In the data rows, 128 means zero.
Some points:
[ 95 137 110 101 126 149  64 138 182 139 130 131 127 151 157 165 122 141
 132 120 149 142 123 180  75 144 148 177  93 132 115  99 107 120 180 151
 112 129 119 100 207 108 141 138 144 134 123 131  94 114]
[140 173 105 128 106  84 111 102  90 154 135  85 172  92 119  98 135  86
 157 124 117 107 185 120  90 116 139 162 111  78 166 170 116  98 150  86
 147 145  79  88 128 147 132 104 104 159 176  99  95 133]
[137 140 156 120 122 145 124 150  78 150 145 150 120  94 120 154 121 104
 159 118 112 119 127 153 104 105 104 131 121 156 111 111 100  97 152  89
 103 138 145 126 115 137  88 150 112 101  95 139 147 165]
[111 136 144 113 157 131 130 123 114 169 144 155 164 107 134 101 145 114
 101 149 158 115 124 116 142 154 120  57  93 112 175 114 113 134 148 167
 112 179 107 127 113 121 144 154 110 113 136 155 150  95]
[136 117 124  97 125 144 149 187  79 114 122 107 130 147 126 142 158 122
 169 140 156 135 147 124 148 129 113 161 126 120 168 116 138 104 115 173
 106 160 136 166 143 128 112 154 155 121 106 123 111 145]
[110 155 126 115 178 125 136 121 126 145 139 138  99 156 112 140 109 100
 124 119 123 122 136  98 115 123 146 122  78  98 120 110 141 119  78 124
 134  64  98 123 104 120 145 174  95 151 102 138 129 151]
[146 130 137 123 108 131 138 100 124 130 142 128 132 127 122 161  58 138
 111 123 142 124 100 108  86  99 137 102 147 136 104 145 136 118 113 181
  93 115 149  97 118 120 111 119 100 126 110 120 127 124]
[119 123 114 140 101 136 129 138 134 104 139  80  93 111 126 136 150 114
 130 117 150 123 114 148  91 125 103 111 124 105 143 105 167 121  88  99
 107 140 129 156 132 148 139 148 149 151  86 172 122  94]
[140 164 165 174  98 132 119 162 122 101 141 123 129 131 167 119 140 151
 125 151  82 130 112 111 135 135 140  97 106 152 134  84 178 110 125 127
 144 132  99 121 164  95  99  69 105 142 139 104 139 111]
[117 140 176 111  94 163 144 141 105 139 150 114 138 195 132 104 106 122
 113 128 174  67 123 132 129 168 146 121 174 157 129 123 100 143 118  92
 155  92 110 125 105 124  84 155 155 130 169 138 100 130]
[131 144 135 168 131 135 123 113  99 125 150 164  93 113 130 135 109 155
 119 109 169 144 123  77  78 119 138 164 144 150 162 141 124 148 111 130
  94 159 141 123 143 128 120 131 146 102 139 105 139 128]
[101 100 141 144 132 114 114 133 125 170 124 134 120 147 148 147 152 143
 126 123  95 134 156 116  99  97 162 112 166 162 134 172 116 114 139 155
 186 141  98 157 158 138 145 158 141 175 108 125 177 129]
[184  84  86 111 139 114  87 108 123 167 136 144 132 131 144 128 133 112
 135 181 126 155 128 121 145 114 109 138 157 179 101  91 158 159 104 100
  92 168 117 101 134 120 115 162  97 173 169 160 114 142]
[ 89 177 129 176  92 141 149 118  99 128 142 123 129 100  82 149 130 148
 148 139 126 165 106 125 169 142 145 128 130 158 107  98  92 136  99 138
 141 116 109 134 166 165 151 101 118 192 136 124 151 131]
[162 184 134 142 147 155  76 123 160 169 125 140 129 134 142  93 134 137
 155 137 157 129 103 137 153 131 179 158 160  87 101 114 171  78 144 133
 100 157 182 140 121 104 152 167 107 149 137  93 108 146]
[128  85 113 121 117 140 115  91 124 117 142 113 125 148 136  89 111 146
 122 132 131 166 136 156 129 121  77 161 139 129 149  99 174 137 153 153
 122 127 150 152 100 136  94 150  90 192 156  87 156 147]
[139 150 146 131  80  99 135 107 126 121 140 136 175 145 134 131 105 160
 134 159 111 144 135 149  97 107 130 129  84 134  95 111 145 113 127 134
 176 166 145 173 106 119 113 102 103 123 134 159 105 140]
[107 160 145  92 160 136 131 124 134  98 139 125 119  84 156  89  95 144
 164 146 129 134 148 108 157 144 123 132 108 144 112 169 125 141 110 152
 120 114 118 119 138 124 125 156 130 148 106 171  99  75]
[180 126 148 139 121 106 128 109 152 127 168 109 100 130 166  85 152 154
 119 108 158 130 158  94 131 149 102 151  97  98 116 104 103 111 138 117
 116 107 117 141 138 133 134 121 161 122  94 158 157 120]
[109 129 101 139 111 119  99  99 187 127 172 140 147 141 127 130 140 115
 172 127 108  90 115 111 164 152 105 142 200 123 143 129  92 140  91 129
 160 111 115 153 152 138  97 139  96  84 135 123 124 102]
[145 121 128 109  93 171 121 100 133 126 135 152 143 103 159 124 160 112
 103 149 122 142 129 100 140 129 112 123  84 145 141 149 128 132 156 104
 155  80 120 109 158 148 152 163 129  85 156 117 133 149]
[119 101 171 108 135 148 125 117 122 114 122  98 143 136 116 145 142 100
 153 149 104 143 154  88 134 146 149 161 147 126 119  75 138 103 150 129
 127 136 154  95  95 155 164 113 120 119  97 111 163  95]
[130 135 140 130 152  93 146  91 120 146 135 121 138 170 123 135 180 103
  83 116 105 117  77 178 163  85 112 131 160 132 158 128 136 123 130 124
 123 117 129 110 164  94 140  92 138 138  76 146 129 135]
[122 147 119 166  99 165 140 116 113 135 109 123 116  81 149 143 140 107
 125  95 113 117 130 154 100 155  91  98 141 133 153 142 144 119 136 165
  96 120 156 122 131  92 108 141 103 136 143 148 153 144]
[121 132  88 113 126 156 114 188 132 127 129 111 155  94 142 112 139 156
  97 114 112 128  92 110 119 102 100 136 139 107  90 138  95 114  97 131
 140 159 104  70 101 138 112 104 177 155 137 109  95 144]
[160  72 119 172 107 127  88 126 135  79 126 166 120 126  94 127 120  84
 143 138 157 127  77 140 132 167 135 132  99 105 122 164 131 110  97 131
 177 128 120 135 126 133 135 131 145 108 133 150 142 166]
[106  86 142 121 121 132 121 134 142 128 128 124 116  97 168 114 124  96
 122 123 148  20 118 132 146 117 163 138 155 120 112 116 128 125 118 152
 135 120 120 112 121 139  94  99 124 118 148 138 149 107]
[165 107 111 111 159 135 153 160 128 153 147 117 180 144  94 114 111 118
 143 109 132 143 111 123 134 128 128 116  83 126 117 122 145 104 121 141
 102  87  94 172 141 132 111 102 121 124 139 107 138  76]
[156 147 133 109 165 117 100 118 147  81 118  87 112 128 139 134 114 134
 124 148 156 135 142 182 141 121 112  62 161 146 132 156  99 114 135 102
 148 148 139 107 133 172 120 117 104 125 107  91 147 148]
[166 129 100 141 189 142 117  89  62 100  92 120 128 140 143 164 135 192
 105 151  91  92 138 138 143 156 150 123 163  91 131 118 133 122 137 129
 123 123  98 135 139 133 127 123 160 128 143 149 132 129]
[ 85 112 122 113 118 125  85 136 120 107 115 148 177 153 138 106 111 115
 124 142 134 135 158 116 142 170 125 121 138 153 117 185 146  84 108 119
  76  93 106 135 109 123  94 121 150 113 100 151 155 120]
[137 142 127 116 107 143  95 137 127 114  98 119 113 140  57 107 148 128
 121 153 160 149 141 124  96 125 118 109 155 159 153 103 106 138 138 148
 131 105 123 135  90  76 186 111 132 116 125 121 105  89]
[138 119 155 107 169 159 133  97 128 115 129 107 124 108  91 111  96 113
 113 145 110 117 124 170 136 111 171 151 134 140 167 175 138 145 127  96
 143 167 139 161 185 117 141 101 134 145 114 151 132 143]
[141 140 143  98  92 122 187 130 142 142 101 158 119 126 126 146 172 118
 136 140 170 151 161  90 110 109 129 114 164 107 105 163 187 133 109 118
 129 133 147 116 151 118 128 110 137 115 106 130 119 125]
[117 121 111 128  97  81 124 152 116 133 103 134 102 149 152 140 185 156
 131 113 136 111 101 153 151 135 180 153  85 148 133 176 130 155 118 128
 101 109 139 123  89 171 131 119  88 121 135 108 114  89]
[146 113 173 162 142 140 126 150 146 123 127 107 144 135  86 153 152 151
 172 115 101 100 118 112  87 132  94 142 134 126 135 157 156 182 156 146
  91 109 140 108 110 151 127 130  95 112 126 162 101 161]
[151 109 123 147 154 128 194 132 120 107 110 109 114 180 143 125 114  88
 164 109 124 171  93 108  90 149 122 127 133 115 123 129  94 134 141 124
 134 163 122 100 134 106 118 155 120 129 132 128 127  74]
[126 134 121 129 172 142 147 133 116  90 145 132  77 107 132 158 158  88
 118 154 139 112 153 139 116 117 121 134 101 149 103 113 108 151 123 116
 119 115 110 163  90  81 123 124 120 115 143  88 123 114]
[114 103  92 116  95 165 122  94 123 147  89 142  76 142 105 111 130 142
 131 116 128 116  96 135 150 130 137 115 104 129 134 135 138 104 145  94
 173 125 153 139 117 169 107 136 127 102 137 155 116  91]
[110 100 127 125 137  66 123 124 100 119 148 145 128  90 117 152 102 142
 160  94 139 115 126 104 138 125  95 117 148 119 142 111 149 116 158 114
 145 128 146 128 101  60 139 145 145 140 116 125  99  94]
[ 93 125 121 169 146 139 143 155 160 195 133 133 123 121 116 120 131 150
 116 206 124 155 138 135 120 108 100 173 110  88 168 139  96 112 102 116
 146 111 149  74  89 119  70  95 158 134 117 144 128 123]
[130  99 104 127 139 165 152 165 159 154 122 141 155  79 152 126 111 140
 112 132 109 121  95 147  99 154 136 155 131 131 128 129 144 147 155 121
 173 125  97 129  94 118 150 112 146 164  68 108  92 143]
[146 133 172  71 128  92 108 115 128 115 106 185 118 127 148 168 144 124
 150 119 123 154 107 151 135 148 130  94 131 102 164 133  91 144 135 132
 134 132 147 132 105 158 118  86 155 166 153 121 116 148]
[132 148 132 121 132 104 131 121 108 137 164 140 115 158  95 116 120 133
 137 131  89  96 159 158 128 160  94 118  85 143 110 132 172 161  98 141
 147 146 142  76 139 134 150 157 176 103 107  82 146  99]
[167 164 121 156 156 101 112 133 174 143  43 114 135 122 161 154  98 108
 127 114 104 154 141 139 148 121 148 124 123 170 161 103 126 166 108 119
 143 120 139 153 117 146 109 123 165 108 124 131 131 143]
[130  96 157 111 133  81 126 151 142 145  94  81 107 127 135 139  99 115
 124 140 132 106  95  86 142 136 119 119  80 154 137 132 119 101 118 129
 146 115 172 119 149 140 182 138 130 126 173 143 139 173]
[ 89 102 109 160 143 133 156 138 143 176 100 143 136 133 149 169  93 133
  90 149 164 130 140 161 139 203  84 153 126 110  94 117 117 126 128 119
 132 162 118 128 160 145 164  92  92 127 107  90  83 148]
[133 128 116 108 157 153 120 117  93 129 116 140 131 128 130  98 143 125
 130  63 149 128 160  98 122  98  99 138 124 138 143  92 131 124  89 177
 167 120 131 125 130 147 130  93  95  93 108 135 107 139]
[164 134 126 124 128 136  99 177 104 103 123 135 131 133 140 135 116 124
  60 106  97 144 131 118 155 128 121 144 134 101 134 177  97 146 132  92
 146 105 206 146 160 123 137 128  96 142 133 137 118  99]
[160 139 122 126 101 133 143 117 116 172 140  94 108 106 117 147 103 142
 166  97 164 145 132 135 167 128 127 122 138 138 110 158 117 165 182 138
 123 109 106 117 118  86 117 115 126 106 101 136 160 150]
[ 95  87 149 133  97 156  99 122 126 129 113  94 146 122 150 168 114 151
 140 135 133 146 123 145 167  62 131  98 105  83 132 148 129 148  92 103
 128 105 133 130 133 110 152 148 138 103 174 109 141 113]
[106 111 118 120 170 126 163 105 138 115 128 123 161 110 119  88 170 137
 147  94 143 139 154 159 114 162 144 123 110 151  75 128 123 133 106 133
 117 108 181 120 119 100 133 109 155 133 175 146 153 133]
Along one direction, these points spread out more than along any other. Take the direction at right angles to it along which they spread out most. Go by this last direction. For each point below, how far along it does it lie, from 0 to 99? The average is 50, and the first point in the table lies past the average. One standard deviation of the points above along it is 16.
[ 61 144 141 182 137 111  99  95 113 109 136 108 144 142 124 117 154 132
 110 128 119 156 103  79 148 109 137  98 101 137  92 128 138 147 167 122
 133 156 117 159 120 130 102 110 155 146 114 126  80 153] 53
[116 117 127 113 134 161 142 130 154 146 162 157  64 162 133  97 109  96
 156 109  76 140 154 109 133 121 120  94 134 116 118 132 118 117 135 143
  92 137 120 149 123 139 165  78 141 118 148 119 107 130] 52
[136  96 165 139 110 128 101 131 130 143 107 141 150 115 101  85 135 105
 102 109 105 122 175 137 108 141 153 111 119  93  86  97  82 159  97 130
  90 129 117 146 125 132 127 151 127 121  92 128 134 107] 50
[120 136 136 115 134 148 144 145 169 100 153 170 156 142 113 134 108 151
 135  55 152 122 144 121 146 125 128 128 113 141 155 111 134 145 107  68
 109 168 108 108 102 124 153 125 109 136 115 126 162 118] 52
[123 165 128 117 150 118 130 162 123 152 171 116 111 115 119 162 129 106
  92 108 134 171 123 142 106 131 125 144 175 115 101 124 179 136 150 141
 140 130 116 140  96 167 134 138 143  93 174 172 152 104] 56
[127 139 139 120  82 121 157  81 134 109 113 134 151 126 160 119 107 112
 106 132 104 136  79 133 147 126 125 172 141 117 145 137 113 135 105 134
 106 119 108 149  91 139 163 158 164 102 153 111 134 136] 36
[153 103  83 166 148 105 156 141 120 107 157 146 149 134 141 123 121 132
 136 147 135 137 130 163 133  99 177  74 148 133 164 124 117 110 154 121
 111  83 156 125 148 177 155 148 152 116 133 127  78 155] 38
[101 135 105 148  88 106 152 157 130  79 141 133 107 143 127 114 107 127
 120 147 108 143 176 138 177 103 162 140 123 115 125  94 135 142 157 169
 151 149 114 108 128  99 126 120 100 122 135 169 138 178] 54
[ 94 147  77  84  99 103 131 137 127 122 133  93 131 115  97 139 111 112
 121 141 125 108 112  76  91 160 147 116 142 105 147 111 148 182 157 124
 100 125 164 141 160 126  81 122 134 111 112 100 149 158] 53
[117 122 171 122 166  93 151 133 148 108  78 151 107  91  91 104 136 165
  96 111 115 149 116 153 134 107 147 126 153 125 134 121 145  92 145 113
 132 110  85 112 175 136  83 164 119 112 148 101 114 150] 45
[114 149  99 120 126 113 133 147 111 109  88 167 131 162 146  72 120 149
 163 169 134  92 101 135  96  66  91 145 136 129  80 116 134 158 159 113
 133 125 117 153 138 134 156 122 109 152 137 124 186 136] 55
[145 149 114 154 120 128 161  99 181 107 115 138 154 147  79 183 156 129
  86 132 130  76 157 105 159  93 131 131 110 153 122 146  95  88 164 154
 123 153 126 138 134 138 115 151 153 173 135 113 127 117] 47
[130 125 106 107 124 112 150 137 135 136 155  86 104 130 122 126 149 167
 115 123 100 134 137 119 101 152 132 119 143 143 123 135  94  89  97 126
 115 153 130 147  97  92 150 148  99  84 116 118 131 151] 56
